A single turn carries every row of the set below to another of its rows. Some are shown first; where does it send the rows asked next?
J520: [-21  10  17 -22  -4  10  21  16  -5 -16  -8  -3   4  -1 -20 -24  -1   2
  11  -3  19   0  23  11]
J193: [-14   8   2   0  -2 -11   8  32  -4   3   8  13  19   4  -9 -23  -1  25
  -6 -10  22   2   9   0]
J122: [-28  20  10  -5  16  -7  17  11   3   4   8  19   0   5  -8   1 -10  -9
  13   1  14   6  21 -25]
J440: [-29   5  10 -17   9  -1  18  10 -31  -6   3   1  -1   3 -32  -7 -14  11
  16  -7  18   5  38  -9]
J902: [-24  10  -2  -8  22  -5  -1  18 -23   2   5  13  11  16 -27  -6  12   7
   3   2   4  -1  12 -15]
J280: [-27   7  19 -25  -5   0   5  15 -26  -5   4   5   0  -8 -18 -10 -20   8
  12  -8  22   6  24  13]
J704: [-25  15  15 -15  -4   4  11  11  -1  -4   4  17   9  -3  -7   1  -2 -21
   6   6   1   0  23 -10]
J605: [-22  10   3 -11  13  -2  12  21 -12  -2   2   9  15  24 -25 -18  22  10
  -3   4   8  -9  18 -13]
J376: [-29  33  13 -11   1   5   9  18  -9   3  14  18  -7   8   4  -1   4  20
  11  -2  13   5  28 -29]
J92: [-21  13   6 -13   9 -12   4  28  -4  -4  17  11   7  22  -9 -26   9  16
  -3   5  22  -2   2 -11]
J980: [-20  12  -1 -10  14 -17   3  23 -17  -5  26  11  10  10 -17 -19   3  17
   3   3   9   1  -1 -21]
J885: [-36   8  13 -30   5  -5  26  14 -27 -10  25  -3  -9   5 -25 -15  -8  17
  16   1  11  -1  17 -14]
J11: [-22   9  -1 -23  -2   1  15  15  -3 -13  19  15   8   4 -10  -2 -13  27
  23   5   0 -19  38   0]
J939: [-25  13   8 -15   6  -4  36  22  -3 -15   5  -6  -8   7 -18 -23 -10  21
  18  -3  25   5  16 -11]
J642: [-29  10   7 -26   9   3   7  15   0  -2  18  25  -3  12   2 -12 -14  14
  18   7   9  -9  34   9]
J999: [-23  25   7  -8  -4   9   9  15  -1   9  29  10   7  -8  -4  -5   6  28
  14 -10  16  -4  25 -25]
J14: [-26  21   4  -7   0  -9  22  17   7   0  18  11   3  -9 -10   6 -13  11
  17  -3  11  -5   4 -24]
J870: [-21  22   8 -15  14  -9  13  12  -3  -2  10  24   3   1  -7 -11 -19  29
  22  -3  10 -13  38   3]
J728: [-19  12  10  -9 -11   0  18  10   5  -2  19   9  21 -21 -14  -3  -4  -4
  10  -5   2  -9  18 -13]
J359: [-23  15  13 -25   7  -2  18   8  -6  -8  20  22   9   3  -6 -23  -4  14
  13   5  -6 -16  44   2]
J453: [-23   5   9 -17  -5   6  32  19   2 -11  11 -10   5  -8 -20 -29  -5  17
  15  -8  21  -2  15   4]
J123: [-21   5   0  -6   3   0   1  25 -24   7  -1  15  18   0 -17  -6   6   8
  -5  -6  -2   3  12   4]
J486: [-23  10  11 -16  11   5  23  17  -7 -17  -8  -1  -4  14 -22 -21  -6   3
  15   0  28   9  29  -4]
J591: [-21  24  14 -11  -4  15  -2  12  -9   1  12  17   8   4  -2  -4   9   4
   7  -2  14   6  44 -20]
J176: [-31   3  19 -26   2  -1  14  11 -17   0  30   0   2 -11 -19 -29 -11  10
  13  -8  24   0  19   4]
J340: [-17   3  -1  -5  -3 -10   3  28 -16   3  22  13  20  -4  -9 -21  -3  16
  -6  -7   6   6   3  -3]
J93: [-19  29  16 -17 -17  11  -1  15  -7  -2  17  12  11 -11  -2  -4  10  15
   9  -6   7  -7  27 -12]
J762: [-18   7  -1  -4  -5   0  12  30 -13  -1  -8   9  20  10 -19  -6  11  21
  -6  -7   5  -6  16   2]

J359 -> J642
J92 -> J193
J440 -> J885
And these:
J591 -> J376
J704 -> J122
J939 -> J453
J123 -> J902

A single turn carries every row of the set below to another of its rows. Some are shown first; where does it send the rows asked next?
J198: [ 14  16 -14 -29 -11 -14   9 -32   4   3  11  -4 -29  -5  21  -7  11   5
 -31   3  14  14 -10  17 -23   2   7   5   9 -11  10 -15  17 -12  10  11
   3  20  -4  -7  -2 -24 -12 -13  -2   5   1   7  -4]
J253: [ -5 -10  14  -6 -10   1   1 -11   3  -2   8 -10 -16 -10  15  -4  -2   5
 -13  -6   9 -15   6  17 -13  14  -5   5   0   0   0  -2   0   5   1  -2
   3  -1   6   1  -9 -14  20   4  12   3  -1  -6   2]
J365: [  1   4 -12 -11 -20 -31   3 -19  -5  19   3  -9 -13  18  12  -2 -10   6
  -8  -1  10  -7  -4  23  -8   2  -7  -7 -14  -8  -9  -7  -4   4  14  -3
 -10  17   3 -19   9 -22  17  -6  -9   3  -8  -9 -16]
J839: [  9   9   2 -18 -15 -20  -2 -23   2  13  -9 -11 -27   4  22 -19  -5  -5
 -18   8   8   7 -18  32 -11   1   6  -1  -6 -18   8  -1  16  -2   2  10
 -24  13  -3  -8   3 -38 -13 -23  11  -2   3  -1  -7]
J12: [ -7  -5  -2  13 -12 -16  13  -4  14  18  -5   2 -23  -6  11  -5  11   7
 -26 -12  18 -24  -5  10 -28  -6   7  13   1  -8  -3   6   3  -3  -7  -6
   3  -2 -17   4  13 -14  -2  -4  -4   9   3  16   3]
J23: [ -9  -6  10  -6  -7   3   1  -8   6   0   6 -11 -13  -1  11 -13   1   7
 -14   0  13 -16   1  12  -9  14  -7   4   1   1   0   4  -4   8   2  -6
   4   2   3   2  -7 -15  21   5  10  -2   2  -3   4]
J518: [  5   5   5 -24 -14 -22   6 -21 -10   3  25 -18 -10  -7  14 -10   1 -12
 -14   4  15   3  -6  10   4   2  -5  10  19  -3  -9  -5  -8  -8  -1  18
 -16  16   7  -3  11 -23   9 -10   0 -16  15 -21  -5]
J949: [ -2  -9   0   9 -14 -16  14 -11  14  17  -5  -1 -23 -12  12  -3  15  12
 -28 -16  20 -20  -2  10 -30  -6   7  10   2  -6  -6   4   4   0  -4 -12
   7   0 -10  -2  12 -17  -4  -3   2  10   2  16   9]
J770: [ -8  -3   1  12 -13 -15   7  -1  18  18  -2  -3 -20  -1   9  -9   6   2
 -31  -1  12 -23  -7  10 -25  -1   6  11  -2 -10  -3   2   1  -8 -11  -7
   4   0 -20   6  15 -14   2  -8  -9  10   3  19  -5]
J883: [ 20   9 -11 -10 -16 -22   5  -8   8  -2  19  -6   0  -3  20 -14  17   7
 -34   6  20 -16 -19  15 -23 -22  10   6  30  -7   1 -15 -10  -8  -9  -2
  17   4   7   0   9 -10  -2  -6   3  -7   4  -8   6]
J208: [ 10  12  -7 -20 -19 -12  12 -23 -14   0   2  11  -9  11  15 -17  19  -1
 -10  -2  29 -11 -23  11 -10 -12   5  -1  15 -10   1 -18  -4  -8   5   6
  -1  15  -1 -25   5 -24  -4 -21 -17  10   4   2   7]
J911: [  0   3 -17 -11 -13 -19  16 -23  18  19  14   0 -25   5  15   1   2   3
 -11  -2  24  -3  -4   9  -9 -18   7 -21  -1  -4 -11   4  -6  -3  13   3
   8  26   1 -14  14 -30   5 -13 -12   6  -5   8 -12]
J460: [ 14  11   9 -23 -17  -9  10 -18   0  -7   9  -2 -17   5  24 -11  -1  -1
 -10  -7  15   8 -27  29 -10 -14   2  -9   4  -2  -6 -18  11   3   3   9
  -6  18  -3 -26  -9 -11  -9 -23 -12  -4  -9  -3   0]
J517: [-23  10  -7 -17 -29 -29   7 -12   0  11   7  -2 -16 -12  19  10  -5  11
 -16   4  12  -2 -15  30 -12   0   2 -12   5  -2  -3   6   5  -4   4  -7
  -1  15  -4 -19   8 -22   0 -12  -9   3  -4  10  -8]
J417: [ 26  10 -10  -7 -18 -28  16  -2  13  12   8 -26 -20  -2   6  16  15  -3
  -9   9  22   2 -12   7 -16  -5  -5  -9   5 -16  13   9   1 -19  -3  15
 -11   5   4   1  -3  -9  -9 -11  -1 -16  -1   3   3]
J592: [ 28   6 -15   0 -17 -18   0 -17  15   5 -10 -20  -7   5  21  10   6  -8
  -1   4   9 -11 -13  18 -28 -10  -8  -1   9 -12  -1  -2  -7 -11  13   9
 -15  17   8   5  -4 -10  -9 -29   6 -15   3   7 -14]
J226: [ 17  13 -13 -16 -17 -16  10 -17  -4   1  16   7  -3   3  22 -18  20   7
 -23   4  28 -15 -20  19 -22 -16  11   7  28  -9   1 -17 -10  -6  -2  -3
  13   8   5 -16   6 -15   0 -16 -11  -1   4  -4   7]
J853: [ 16   6  -3   4 -12 -11  -3  -8  11  -2   1 -11  -4  -6  33 -14   9  -8
 -20   4  -1   2 -23  22 -22  -9 -10   3   1   5  -2   4 -10  10  -3   7
 -18   3  -4  -6 -16   4  -4 -32   2   3   5 -10  -8]
J954: [ 33  -2  12  -2 -11 -20  14 -12  15   7  23 -14  -6   3   6  -4  15  -5
  -8   5  14 -12 -29  12  -9 -12   2   1 -11 -24  -3   6 -16 -18 -12  12
 -23  -3  -1  -9   7 -16  11  -4  -3   0  14   0   5]
J886: [ 15  13  -7   4  -4 -37  12 -16   9  21  18 -10 -20   0  20 -15   8  -1
 -23 -16   9  -2 -12  19  -5 -29  -7  12  20 -10  -7 -13  -6   1   5   1
 -16  26 -18  -8  13 -18  -9 -26   2  -7  10   2  -9]
J901: [ 34  -1   1   5   1 -20   8 -18  20  12  27 -23 -11  -5  12  -5  15   2
 -17 -11   4 -13 -19  18 -19 -23  -8  22   6 -20  -6   2 -15  -9  -3  12
 -22  10  -2   3   4 -15   5  -8  11  -4  17  -2   0]
J806: [ 19 -16  13   5  -2 -17  -5 -21  28  27   3 -11 -26  -3  16   2   5   4
 -21  -2  25  -8   5  21  -7  -2  -6  11  -3 -12 -23  -5  -2   8  -4  -1
  -7  11   6   3  18 -20  11  -8  -3  11   5  -2   1]
J145: [ 28   0  11 -10 -16 -24   9 -12   6  10  16  -8 -10  13  12  -7  13  -4
  -9   4  27  -6 -28  16  -2 -11   7 -13 -14 -15  -1   1 -12 -23 -13  14
 -22   0  -1 -16  15 -14   7 -10 -10  10   6  -9   7]
J108: [ 14   3  -3  -1  -9 -16   1 -10   4   3   8 -18  -1 -17  23 -15  12  -6
 -21   4   4  -5 -13  15 -15   3  -9  19  18  -4   3  12 -10   2  -7  16
 -25   1   3   6  -6  -6   7 -16  16   1  16 -22  -3]
J926: [ 27  22 -17  -3 -30 -26   8  -9   1  15   3 -19 -17  -3  21   1   4   9
 -13  13  19 -10  -8  22 -21  -4  -4  -4  25 -12  15  -5  -2 -15   7  -2
  -4   7  14  -1  -2 -16   4 -17  15  -9  19  -5   1]
J993: [ 16   4 -10 -21   1 -24   5 -35   2  10  -2  -5 -12  17  10  -7  16   7
 -12  -9  18   3 -15  11  -3  -1   2  -2  -1 -18   9  -8   0 -21  10   5
 -19  16  -1  -3  13 -36 -12  -3   8   6  -2   4   7]
J656: [ -1 -16  15  -6 -15  -3   0 -15   3   2   3 -12 -17 -14  18  -1  -1   1
 -18  -4   8 -12   7  19 -21  16  -5   3  -1  -2  -5  -4   6   8   0  -7
   1  -1   6  -3  -8 -13  16   1  13  10  -3  -6   0]
J893: [ 16   0  -2  -3 -11 -23   9  -1  14   6  17 -15  -7 -17  19 -10  12  -5
 -36  -5   9 -11 -19   7 -33 -19   7  10  20  -6   8  -2  -6 -17 -12  17
   3  -2  -3  11   7  -8  -9  -3  17  -3   5  -3  -7]
J311: [ 17 -11  13   7   2 -17  -7 -17  32  23  10  -8 -27  -2  21   1   1   7
 -20  -2  21  -6   5  28  -4  -3  -6  11   1  -9 -22  -6  -3  -1  -4  -2
  -2  13   3   6  18 -14  11 -11  -5   8   8  -3  -6]
J279: [ 19   7  10 -13 -22 -26   7 -15  -3  12   1  -3 -19  16  19 -13   2  -8
 -12   1  25   3 -24  24   1 -14   9 -14  -5  -8   2 -14   0 -18  -8   8
 -18   9  -8 -22  16 -18  -6 -20 -13  16   0 -12   2]
J845: [ 14  -4  15   4   5 -14  -5 -19  36  16  17 -11 -24   1  22  -1  -1  10
 -19  -3  13  -3   4  28  -4   0  -7   9   1  -5 -18  -5  -6  -4  -3 -12
   1  16   0   4  15 -10  12 -11  -6   7  11   1  -6]
J259: [ 15   6   4  -8 -15  -7  -2  -8   8  -5   2  -6  -8   0  32 -13   1  -6
 -14  -5   2   4 -29  29 -20 -15  -2 -10  -1  -1  -2  -5  -1  12  -1   9
 -16  10  -6 -18 -17   0  -5 -32  -7   0  -8  -5  -5]
J751: [ -5   6  -2 -13 -20 -19  19  -8  -8   4   8 -13 -13  -7  15  -9   3 -14
 -16 -13  -1  -9 -22  -1 -21 -14   6  -8   3   0   5  -7  -4 -17   2  23
 -15   8 -20  -3   5  -9  -4  -6  14   5  10  11 -11]

J592 -> J926
J954 -> J853
And these:
J12 -> J311
J770 -> J845
J886 -> J518
J365 -> J517
J259 -> J226
J279 -> J460
J108 -> J893
J198 -> J993
J806 -> J656

